Where one turn sends some rows of the set: a few examples, then the rows asked:
z63: [ 8  4 13  8 19  9 -1  0  5  2 11  0 -9]
z430: [ -1  -8  -3 -11 -13   5  14   2   0  18  11   0   6]
z70: [ -1   6   7  17   1   0   0   0  -6 -21   7  -3   2]
z198: [ -4   7   4  10   1   2   5  -4  -8 -22  15  -2  -1]
z518: [  5   7  11   0  18  10   6  -4   4  -1  19   2 -10]
z546: [ 6 11 13  6 16  7  4 -1 10 -1 14  3 -1]
z4: [  8   6  -2 -23   7   3   9  -9   3   8  -8   2   1]
z405: [ -7  12   0  11   2  10  16 -17  -4  -7  14  -3   5]
z916: [ -7   3  -1 -23  -6   3   7   2  12 -14   9   3   4]
z349: [ -9  -7 -12  -6 -19  12  -9  -1  -7   1   1   0   7]
z921: [  9   7   0 -19   7   2   6  -7   5   9 -12   3   3]
z516: [ -2   0   5  13   4   3  -1  -1 -12 -20   9  -4  -6]
z336: [ -4  -3  -1  13   8  14   6 -12 -16  -3   6  -7 -11]
z696: [  2 -15  -2  -8 -11   5   7   5  -4  20   5  -1   1]
z839: [-1  6  5 24  4  7  4 -8 -2 -1 -4 -4  6]
z189: [ -9  -5 -11  -3 -20  10  -8  -1  -4   1   0   1  12]
z948: [  9   3  -2 -21   8   3   6  -7   1   9 -12   1  -2]
z861: [-10  -4 -13  -8 -20  12  -6  -3  -5  -1   4   1  10]
z35: [ -4 -14  -1 -19   2   7  -5   8   0  -9  -2  -1 -13]
z849: [  3  -9   0  -5 -14   2   8   5   4  20   4   0  10]
z519: [  0  -2   5  -6  -4  -1  -6  11  16  -7 -11   2   7]

z916 -> z519
z4 -> z921
Now these:
z198 -> z70
z696 -> z430
z839 -> z336
z349 -> z861
z518 -> z546

Where one turn sends some rows of the set: a few examples, then the rows asked:
z425: [ 10  -9  12   4   5  11 -17  -8 -13  37 -10 -17   7  -2  12  -3   1   8
 -20 -13 -11   0   6 -14]
z348: [  0   4  27  18   0 -11  -7 -11  -9  14   4  -2  -7  -3   4 -15   7  31
 -20  -2  -6 -19   6   3]
z213: [  6   0  11  10   9  -3   0 -12 -23  40   8 -17 -10  13   2  10  11  32
 -11   4  -5  -6   9 -15]
z559: [  7  -3  24   2  -5   3 -10  -3 -15  20  13  -6 -11   7  10  -3   1  -4
   3   9  14 -29  -4 -15]
z442: [-11  -2  24   7   2  -3 -11 -11  -9  17   1  -4  -4  -2  12 -12  14  19
 -16 -20 -12 -23   1   4]
z914: [ 13  -1  15 -14  -2  -2   9  -4  -9   6  15   0  -4  14  -2 -12  -6   6
  -7 -11   2 -21   6 -21]
z282: [  6   8  18   5  -8  14 -10  -1  11  13  11 -14  11  10  23 -11  11   7
 -19   7   1 -20  14  -6]
z796: [ 12   0  13   4  -2  16 -19   0   1  21  -1 -10   9  24  16  -7   9   5
 -20   8   8 -24  19 -13]
z806: [  7  -4  11  -3  16  18 -11 -10  -3  11   6 -10   1  -4   6   9   5  11
  -8  19   4   2  -7 -26]
z344: [  5   3  24  -8  -8  10  -4  -2 -10  13  13 -13  -1  -8  16 -11   4  -1
  -1  13   9 -19  -4 -20]
z709: [ -2  -7  14  -1   3   0  -6 -10 -15  21 -12  -7   2 -11  14 -17  11  13
 -14 -16 -15  -8  -1 -16]
z786: [  3   4  17   7  10 -10 -10 -14 -13  17  -4  -9   4 -11  13 -25  13  22
 -26  -2  -6 -15  -2 -10]
z906: [  9   8  10   2   0  15 -15   5  -4  20   6 -17   1  27  15   2  12   6
 -23   4  11 -31   5 -16]
z594: [ -5  -6  13   7   6  11  -3 -14 -30  28   3  -6 -12   1   1  13   5  29
  -7   0 -12 -16  12 -10]
z435: [  7  -4  -4   1   9   2   8 -16   1  15  -2   4   3  15  11 -14   6  12
  -9   9 -11 -16  15 -29]
z669: [  4  -3  16   3   2   9 -10 -10 -27  44   7 -20  -3   5   8   9  -3  10
 -11  -8  -9 -12   6  -6]
z814: [ -7  -6  18  15   8  10 -15 -12 -10  17   1   0  -7   3   4   7  12  33
 -18  -9 -12 -19  14   3]
z288: [ 17  -7  18  -5  10  -2 -17  -6 -19  29  -3 -18   8  -5  12 -16   9  18
 -26  -8   3  -5   1 -15]
z810: [  7   1   1  20  19   7  -5 -13   1   0   6  -2  -5   9   1   7   8  11
 -11   5   1  -7  -8 -26]
z638: [  4  12  12   0  12   8  -8  -7  -5   1  14 -14  10  30   3  -1  12   5
 -24 -13   5 -14   4  -9]
z532: [  6  -3   5   4   2   8  10  -8  11   4   7   1   2  10  17  -6   7  26
  -9   9 -14 -10  16 -18]
z740: [ 20  -9  17   0   8  -5  -9  -9 -20  45  10 -20  -5   2   7   1   2  18
 -14  -6   1  -3   1 -15]
z836: [  0  -5   6  10  21   8  -8 -15 -12   5  -1  -1  -6   8   4   6  12  10
  -3  17   4  -8  -8 -28]
z575: [  0  -3  20 -13   3  -1  14  -6  -8   6  23  -6  -5  20  11   4   1  21
   1  -2  -7 -12   2  -9]
z334: [  3   0  19  -8  16  12 -12  -6  -1  13  20 -18   5  24   9  18   4  15
 -15   2   3  -3  -3  -3]
z41: [ 11  -3  20   4  -5   5  -3   4 -17   4  12  -4 -17   9   6   2   1   7
   1   1  14 -25  -8 -22]
z31: [  4  -2  17   3  18   8 -18  -8  -5   1   8  -9   9  32   3   7  11  10
 -18  -7   7  -5   4  -4]
z522: [ 14  -1  -7   4  11   7   0 -10  11  19   2   0  -2  11   6  -5   0  11
 -17  10  -6 -21   7 -32]
z316: [  1   3  22  16   0  -1  -5  -7 -18  21   3  -8  -9  13  -1   3  12  40
 -17   1  -3 -12  18  -2]
z799: [  6  -4  20  -8   3 -11   7 -12  -8   9  19   0  -2  23   5  -9  -4   4
  -1 -12  -3 -17   3  -8]

z906 -> z522
z334 -> z806
Now these:
z796 -> z435
z594 -> z669
z740 -> z288

Where one turn sends some rows of the set: a few examples, then the rows asked:
z587: [ -2   9  -4  12   4   8  -9  -5 -14  -9  -7   1  11 -16   6 -16 -15   2
 -17  -6  -9 -12  -2 -13 -14  12   2   3   2  -2 -10 -11 -20  -3 -15 -23
 -22  -4  -3  12  -6 -23  -6  -7   0   3  23 -10  17   9 -16 -12  -7  -2]
z212: [  3   0 -10 -16  -1  -1 -26  -9  11  14 -15  -8  -2  15  -6  13 -10  -3
  -1  -9 -17  -7   4  -4  -1   7   8  -4   4 -11  -5  21  -4 -14  -5   2
 -18 -16  -6  -9 -12   9 -11  -6 -22  -4   4  -6   9  13   3  10 -13  -9]
z328: [  2  -5   6  13 -10  15 -33 -11  -6   5  -7 -11   1  -4   7  10 -17   7
  15  12  -7   8  -3   2 -16 -26  11 -14   4  -8 -11   0 -20  -2 -11   8
 -24  -8   1   6  -3  -5   4  -5 -19  11   6   0  18 -10 -20  -3   7 -17]
z756: [  6  23  -9   4   6   9 -16 -10   2 -17  -7 -11  -5 -13  12  -4  -4   4
   6  -2  -5  -7  18   8 -22 -20  11  -6  -4 -13 -35   0   2   6 -17  -8
 -38  11  -1  -4  -1 -10  -6   2   3   8  10  -7  20  12 -13   8  11 -17]
z592: [ 10  17  -9   7   2  -5 -29 -22  -4  13  -1  -2  -5  -9   5  13 -14   0
  18   1 -17  -6   4   2 -17 -23   4  -7   4  -4 -10  -8 -15  -4  -3  12
 -20 -12  10  11  -2 -10  -5 -14 -12   9   5 -11  25   7  -5   8  -1 -26]
z392: [  7   2   2  10  -6   2 -37 -18  -6   3  -9  -8   2  -6   4  16 -20   8
  15  -1 -14   2   0   1 -16 -26   4 -10   6 -11  -8 -10 -21  -7  -5  15
 -26 -10   7   7  -5  -6  -1  -4 -19   6   4  -5  20  -6 -15   0   3 -19]
z625: [ -6 -17  10 -10  -7  14   1  -5   1  -3   6   7 -10  -1  16  -2 -12  15
 -11  -6  -8  -5  -7  -8  -6   3  -3   1  -3   6 -21  13  -3 -13  -9 -16
 -10 -17   3   9   0 -10  11   0 -11   9  18  -3  16  17 -16 -10 -10  -9]
z82: [  4   7   2  -4  -4  -8 -20  -5   1  -1  -6 -13   8   9  12 -19  -3   5
 -25  -7   7 -12  13  10 -13  -2  29  -6  -2 -12  -9   7   2 -11  -9 -14
 -28  -6 -14  -5  -4  -2   1  -8  -6  12  23 -15  -4  26 -11   7  12  -5]
z703: [ -5  10 -12  14 -16 -10 -37   3 -17   4  -8   0  -3  -3  -5 -14   7   4
  14  -6 -16  -3  16  -7  -3  -2  -2   1  12 -13 -11  11 -13  -5 -13 -20
 -15  -7   7  -9  10  -3  -7   4 -14   9   6 -10  15   5  -6   2 -17 -16]
z506: [ 11   4  -2  -2  -7 -17 -17  -1   5  -4 -10 -18   2   5   8 -12   2   3
 -35  -8   1 -19   9   3  -9  -3  25  -9   5 -16  -8   5  -3 -13 -11  -5
 -21  -6  -2  -7  -4  -2   6 -14 -10  13  24 -11  -3  26 -13   6   9 -11]
z534: [-14   7  -2  17  -4  14 -17   1  -9  -7  -7   1   0 -13   4  -4 -15   3
   7 -10 -13   6  19  -7  -8  -1 -18  -3   4  -3 -18   5 -26   0  -6 -14
 -22   0   7  -6  -9  -6 -11  12  -2   7  13   3  17   1  -5 -16  -5  -1]
z102: [  7  13  -3  -7   4  18  -4 -20   2 -18  -2  -5 -11 -10  18   5 -15  11
   0  -3  -9  -4   6   4 -20 -17   8  -7 -12  -3 -35  -2   4  -5 -18 -12
 -41   8   0  -2   0 -13   3  -5   2  12  18  -4  20  11 -15   1   4 -15]
z871: [ -8   5   0   0   8  -2 -21  -4   4 -15  -7 -13   7   8  14 -15  -9   4
 -16   1   4  -6  16   6 -18   6  22  -6  -6 -19 -10  14   2 -11 -13 -16
 -32  -6 -13  -5 -13   2 -10   8 -10   1  22 -13   0  24 -13   5   3   3]
z304: [ -1  18 -18  -4 -13  -5 -27 -19 -11   3  -8   1  -3  -3  -1 -22  -5  -4
 -17  -5  -5 -16   0 -11   5  12   6  13   5   2 -20   3  -7   4 -14 -18
 -15  -7  12  -7   1 -10  -6 -10 -10   1  15 -20  18  23  -7  -4 -13  -8]
z591: [ -6  -1  -9  -3   2  -3 -25 -18  10  16  -9  -1   2   5   3  10 -18  -7
  -3  -1 -13  -8   0  -3 -12   7  14   1   2 -10   1  13  -8 -20   1   0
 -19 -21  -1   1 -16   7  -8 -11 -24  -1  16 -14  10  18   0   2 -19  -2]
z935: [  0   2  -6 -13   1   4 -30 -12  13   8 -17  -7  -3   8  -6  11  -5   4
   1  -9 -19  -7  -1  -3   8   2   7 -10  -2  -9  -4  21  -7 -11 -21   4
 -14 -11   5 -15  -7  14  -8  -9 -23  -3   0  -1  10   8  -1  15  -6 -12]
z656: [  7   3   1 -15   1  21   5 -17   4 -18  -1  -5 -10  -8  26   6  -9  14
  -9   0  -7  -3   7  -2 -20 -13   6  -2  -6  -2 -30   4   4  -5 -12 -11
 -27  -3  -1   4  -2 -18  10  -2  -2  15  17  -4  21  18 -16  -3   7 -11]
z483: [ -8 -14   4  13 -14  16 -38   3  -1 -11  -7 -12   3  -6   3 -14 -14  14
   1   4   4   3  -6 -11  -4  -7  16 -12   6  -8 -22   4 -11   1 -17 -10
 -19  -3  -2  -4   0   5   6   8 -15   7  13   7   9  -4 -27 -15   4  -8]
z233: [  5  12  -4  -7   0   6 -26   0  -4  -4 -13 -16  -6  -5 -13   0   4  17
  -5 -17 -17  -9   1 -12   9   1  -4 -10  -6  -5 -22   8  -3   6 -35  -3
  -6  -3   9  -9   3   3  -3  -2 -10   1  -4   9  14   6 -12   6   2 -23]
z399: [ 16  -1   0  12 -17  -9 -18   1  -2  14  -5  -9  -6  -7   6  -4  -2   2
 -24 -23  -4 -19   4  -9  -4  -2  12  -5  10  -4 -14  -2 -11  -1  -8   4
  -2  -8  11  -1   2 -12  16 -21  -5  15  17  -2   9  17 -10  -4   0 -18]

z392 -> z102
z871 -> z591
z233 -> z483
Now these:
z304 -> z703
z328 -> z656

Where one turn sends some rows of the set: a few examples, then the rows asked:
z384: [ 4 19  2  6 -5 15 15  4 10 12 -4 -7 -4 -2]
z537: [-11 -20  -8   1   1   7  -6  -5  13  14  14   8   0   1]
z371: [  4  21   3   7 -12  18  13   2   6   6  -7  -3  -6  -3]
z936: [ -9 -21  -8   6 -10  13  -8  -5   7  -1  10  14  -5   1]
z428: [ -7  -4   8  13 -11  16 -18   9   5  -3  18  13  -7   6]
z899: [ -9 -22  -9   6  -4   8  -6  -3  10   4  13   9  -3   1]
z822: [-27   9   9  11   3  10   1   8   5   7  15 -10 -10   2]
z314: [  1   1   1  -4 -21  21   0 -13   8  11 -14  12  -8  -3]
z747: [-18  -6  -3  -7  -8  21 -11 -15  10  14  10  22  -2  -1]
z208: [  5  19   2   7 -10  16  14   3   6   6  -6  -4  -6  -3]
z29: [-14   6  12   3 -12  24 -22   2   7   7  16  20  -5   3]
z129: [  2  23   4   4 -12  20  12   1   8   8  -7  -2  -6  -4]
z49: [-25   8   8  15  -5  12   1   7   0  -4  12  -6 -14   2]
z251: [ 1 23  4  3 -7 17 14  0 10 13 -6 -5 -3 -4]
z702: [  5  -5  -1   3 -22  18   2  -9   6   5 -14  11  -9  -1]
z72: [-14 -15  -6   3 -14  18  -9 -10   5  -1   7  20  -6  -1]
z112: [ 2 -4  0 -5 -4 11  3 -7 17 28 -6 -1 -1 -2]
z441: [-10   2  11   9 -14  21 -21   5   5   0  15  19  -8   4]
z723: [  8 -10  -3   5 -17  13   3  -4   8   5 -12   3  -8  -1]
z45: [-15 -15  -6  -5   2  11  -8  -8  15  19  15  10   1   0]
z593: [-29  15  10   7   3  13   0   5   6  11  14  -8  -9   2]
z824: [-17  -9  -4  -3 -14  21 -10 -14   7   6   7  23  -5  -1]
z939: [  0   2   3  -9  -8  16   2 -12  16  27  -9   5  -3  -2]
z486: [ -2   4   3  -8 -15  20   0 -14  12  21 -13  11  -4  -3]
z302: [-30  16  12  10  -9  19  -2   2  -1   0   9   1 -14   2]
z565: [ 2 24  4  3 -9 19 13  0  8 11 -7 -3 -5 -3]
z771: [-25   8   8  14  -1  10   1  10   2   1  13 -10 -12   3]
z520: [-28  12   9  14  -8  16  -1   5  -1  -5   9  -3 -15   1]
z960: [-18  -9  -4  -8  -2  16  -9 -12  13  20  12  17   1  -1]
z335: [-14   4  12   0   0  16 -20   5  14  19  22  12   0   5]
z866: [  6 -10  -3   1  -4   8   5  -3  16  21  -8  -4  -3   0]
z678: [  9 -13  -4   5 -10   8   5  -2  12  12  -9  -2  -6   0]
z958: [ 5 18  2  7 -7 15 13  4  8  8 -6 -7 -5 -2]
z219: [-31  19  12   6  -5  19  -3   1   2   6  10   0 -12   1]
z204: [ 3 21  4  3 -5 16 13  3 10 14 -5 -7 -3 -3]
z300: [ -4  -9   6  13  -6  12 -17  13   8   1  20   7  -5   6]
z714: [-10  -1   9   3   2  12 -18  10  14  17  24   6   0   5]
z396: [-14   7  13  -1  -6  21 -22   1  11  15  19  18  -2   4]
z561: [ -6  -7   8  10   0  10 -15  13  13  10  22   5  -2   6]
z843: [-31  18  11   5   0  16  -2   2   5   9  13  -4 -10   0]

z824 -> z747
z396 -> z335
z204 -> z384
Now these:
z723 -> z702
z302 -> z219

